50 stands for zero in the data rows.
Here are some points, one per row:
 4 53 50 73 30 54 60 36 72 58 77 57 77 68 43 30 75 64 30 59 53 56 56 12 50 37 30 37 24 70 36 52 59 40 46 80 51 78 52 46 38 28 59 37 24 24 64 58
42 51 50 53 60 50 52 52 46 52 54 61 49 44 46 46 46 64 52 53 55 51 49 44 58 53 35 49 45 49 53 57 51 56 51 47 49 55 49 60 36 49 63 47 54 51 48 50
23 52 47 57 57 45 49 59 59 58 55 63 43 43 58 65 63 62 42 65 65 50 53 35 53 50 42 45 47 48 44 60 45 55 55 41 48 58 36 64 41 45 53 50 52 50 43 52
43 55 34 33 49 70 53 52 57 45 38 34 31 53 44 42 42 42 61 53 39 68 43 65 36 54 57 58 45 52 50 58 59 45 61 46 58 61 38 56 35 54 49 71 54 49 50 54
56 57 35 45 57 40 62 40 33 52 31 47 42 50 49 52 57 57 56 55 45 46 50 63 43 52 50 39 50 52 52 59 43 56 48 44 48 44 50 46 51 52 42 49 50 59 39 60
41 16 51 24 31 49 52 30 68 69 60  9 28 19 55 50 63 34 92 59 71 46 44 43 61 47 66 41 23 61 88 26 54 48 57 45 59 58 42 30 67 66 50 28 46 75 60 29
45 52 50 50 50 49 44 51 35 53 67 49 70 52 46 50 49 45 41 51 51 45 49 36 47 57 46 55 41 48 56 44 60 54 52 58 41 32 45 43 51 59 67 55 54 44 55 59
68 63 31 80 27 28 72 46 43 55 62 46 49 22 69 78 33 26 68 58 52 29 51 49 68 36 38 23 48 68 48 49 21 34 37 33 63 34 49 62 29 60 21 27 74 64 43 70
50 56 39 46 56 61 56 54 49 45 41 43 44 60 45 45 44 53 48 53 40 56 53 56 47 58 56 53 47 47 58 52 55 45 59 45 47 55 46 50 43 56 43 53 51 50 54 50
50 30 53 47 55 51 47 54 79 39 50 60 55 28 46 51 46 42 62 43 43 52 42 45 55 43 32 54 66 35 67 42 47 47 38 43 57 53 63 49 37 43 30 58 51 33 40 47
42 67 60 60 52 46 62 42 45 45 27 15 52 49 55 63 49 56 50 52 53 57 36 46 52 53 32 68 60 63 16 49 64 51 48 55 37 34 56 54 81 45 32 70 48 47 41 51
53 57 43 43 52 51 52 48 43 49 42 47 40 50 50 49 51 53 53 51 46 53 56 59 46 47 60 45 53 51 52 57 49 55 48 47 47 54 52 50 51 56 45 49 51 61 48 57
50 45 62 50 50 53 46 47 53 46 37 65 44 54 47 41 37 62 53 49 58 48 56 56 37 57 45 56 40 55 32 42 40 30 41 45 51 44 38 51 46 41 55 48 41 62 41 32
42 50 29 35 58 66 57 53 39 56 44 34 32 64 47 45 52 54 39 58 47 54 51 52 36 60 61 55 49 51 45 67 57 50 61 49 48 58 47 51 41 48 57 60 55 50 56 59
61 43 53 58 50 50 45 47 46 51 46 57 60 55 45 56 37 51 59 52 53 51 56 48 42 45 53 57 53 49 54 46 44 53 45 54 52 52 49 56 51 50 54 56 45 55 44 36
53 45 57 56 58 46 41 57 24 44 50 62 65 61 41 51 29 57 45 35 45 31 37 54 35 71 78 49 49 46 40 41 43 42 44 40 39 41 53 45 56 40 75 36 34 44 61 31
96 35 72 69 59 47 47 39 83 50 61 64 65 65 49 48 82 35 13 61 24 60 24 19 42 39 62 25 45 45 63 51 52 82 59 94 61 27 72 39 66 59 84 46 75 43 82 47
52 45 45 56 48 41 48 51 43 47 53 67 50 65 48 42 37 59 50 46 55 43 55 60 47 48 50 48 52 46 33 57 51 39 37 31 43 46 48 64 42 46 48 57 36 52 43 38
62 43 51 48 54 48 52 56 36 43 58 48 65 56 45 51 51 44 48 42 42 54 58 35 51 60 64 50 46 46 59 51 59 61 49 52 58 35 61 43 55 60 66 54 48 44 44 44
55 40 35 43 59 68 52 62 52 47 41 38 40 60 45 41 44 41 42 47 35 56 50 58 51 52 58 56 47 57 50 53 62 51 55 54 57 56 57 52 41 57 47 56 44 42 50 53
49 60 49 45 42 43 52 49 50 57 46 54 50 46 46 56 59 56 55 47 48 50 53 64 58 39 50 56 50 44 65 58 34 55 44 37 61 53 45 44 63 63 40 46 50 61 43 56
33 40 55 54 44 34 42 67 74 75 54 30 25 55 75 53 61 54 47 76 77 34 52 47 66 51 43 41 35 58 24 64 31 41 53 48 45 64 55 45 34 45 52 63 48 47 56 60
60 42 60 41 55 46 49 49 37 47 57 54 68 51 53 51 44 44 48 47 45 55 47 36 52 63 55 49 47 46 54 52 53 59 55 54 56 30 60 48 57 57 66 49 53 38 46 45
62 53 62 54 55 49 45 49 37 49 59 54 64 51 54 51 49 36 48 52 42 39 50 39 50 53 58 46 54 49 49 53 53 61 44 54 45 50 61 46 66 56 63 52 51 45 45 40
54 56 66 50 62 46 56 52 35 54 48 43 65 46 45 53 49 53 45 51 56 57 48 36 49 62 57 58 55 53 60 61 65 52 58 45 40 36 58 55 67 58 71 44 43 42 55 46
33 49 61 43 44 38 32 51 14 61 96 49 54 11 51 36 59 47 34 32 65 45 35 28 85 47 52 32 64 12 85 71 65 59 46 30 30 51 37 53 63 34 44 34 67 47 42 96
51 46 55 58 46 51 41 52 47 39 34 64 43 62 49 45 40 53 44 52 54 46 60 59 43 51 53 48 47 56 38 46 48 40 41 46 45 41 31 55 53 44 49 58 44 64 51 42
46 64 55 61 56 38 66 39 53 48 39 19 54 42 50 71 53 54 59 55 50 62 46 39 51 61 35 73 54 68 28 36 61 52 46 58 40 37 55 44 84 46 34 69 52 40 42 47
49 46 55 43 47 51 49 54 67 40 50 55 57 43 41 46 50 41 55 43 52 52 53 55 61 41 48 58 59 40 59 46 50 47 44 48 61 61 58 52 45 53 35 45 53 48 38 52
46 45 41 56 32 52 40 65 44 64 41 60 52 48 56 46 51 43 62 38 56 42 44 65 41 54 54 51 42 51 32 36 48 47 52 52 49 55 52 69 50 59 43 65 48 50 65 29
46 47 69 52 28 45 41 49 78 48 66 64 45 46 37 45 52 40 36 31 45 69 60 68 63 37 36 66 83 49 74 39 53 69 44 48 69 69 62 49 41 49 17 33 62 36 54 45
52 51 45 45 54 60 53 57 50 52 36 42 37 59 44 42 47 53 50 50 40 54 55 64 53 47 56 55 55 51 51 56 58 54 48 48 62 58 51 56 32 49 49 57 50 45 52 59
65 54 40 44 57 40 44 43 55 41 52 66 45 44 55 67 48 51 54 41 61 51 62 68 56 30 46 52 58 50 50 25 60 55 45 50 63 50 49 48 52 42 29 43 43 41 56 53
50 51 57 51 39 50 46 55 54 43 36 69 49 69 47 41 29 61 50 51 45 50 51 63 34 52 53 54 42 47 35 33 39 30 46 61 44 43 39 43 40 38 63 65 47 79 34 30
45 48 57 50 58 54 49 57 45 53 62 57 54 53 49 52 48 45 40 53 58 40 58 39 48 61 46 46 49 48 47 50 53 61 45 46 42 46 53 54 48 46 60 54 50 47 45 47
51 68 41 38 48 46 60 41 39 56 44 45 42 46 49 53 57 53 54 52 52 44 58 59 49 52 64 41 48 50 51 62 38 53 49 47 42 46 44 51 54 50 46 41 51 77 45 60
64 57 39 45 44 53 52 48 40 58 53 44 46 34 51 60 60 55 53 53 54 49 64 62 51 49 49 40 54 45 69 55 32 49 46 34 36 44 55 54 62 56 44 39 59 55 54 63
57 67 45 46 77 92 38 46 72 12 34 64 45 78 75 37 57 60 61 34 30 56 35 77 36 33 31 70 76 43 34 46 43 20 99 93 55 91 28 24 32 43 55 35 42 35 72 55
There is one direction along which these points spread out most. Take the direction at right angles to it along which they spread out most. Go by this last direction. Where along it does each point below lie, from 0 to 99? The average is 50, and the first point in the table lies past the average. One standard deviation of the points above along it is 16.
46 64 55 61 56 38 66 39 53 48 39 19 54 42 50 71 53 54 59 55 50 62 46 39 51 61 35 73 54 68 28 36 61 52 46 58 40 37 55 44 84 46 34 69 52 40 42 47 47
53 57 43 43 52 51 52 48 43 49 42 47 40 50 50 49 51 53 53 51 46 53 56 59 46 47 60 45 53 51 52 57 49 55 48 47 47 54 52 50 51 56 45 49 51 61 48 57 41
52 51 45 45 54 60 53 57 50 52 36 42 37 59 44 42 47 53 50 50 40 54 55 64 53 47 56 55 55 51 51 56 58 54 48 48 62 58 51 56 32 49 49 57 50 45 52 59 43
53 45 57 56 58 46 41 57 24 44 50 62 65 61 41 51 29 57 45 35 45 31 37 54 35 71 78 49 49 46 40 41 43 42 44 40 39 41 53 45 56 40 75 36 34 44 61 31 59
56 57 35 45 57 40 62 40 33 52 31 47 42 50 49 52 57 57 56 55 45 46 50 63 43 52 50 39 50 52 52 59 43 56 48 44 48 44 50 46 51 52 42 49 50 59 39 60 37
61 43 53 58 50 50 45 47 46 51 46 57 60 55 45 56 37 51 59 52 53 51 56 48 42 45 53 57 53 49 54 46 44 53 45 54 52 52 49 56 51 50 54 56 45 55 44 36 50
45 48 57 50 58 54 49 57 45 53 62 57 54 53 49 52 48 45 40 53 58 40 58 39 48 61 46 46 49 48 47 50 53 61 45 46 42 46 53 54 48 46 60 54 50 47 45 47 58
42 67 60 60 52 46 62 42 45 45 27 15 52 49 55 63 49 56 50 52 53 57 36 46 52 53 32 68 60 63 16 49 64 51 48 55 37 34 56 54 81 45 32 70 48 47 41 51 43
68 63 31 80 27 28 72 46 43 55 62 46 49 22 69 78 33 26 68 58 52 29 51 49 68 36 38 23 48 68 48 49 21 34 37 33 63 34 49 62 29 60 21 27 74 64 43 70 22
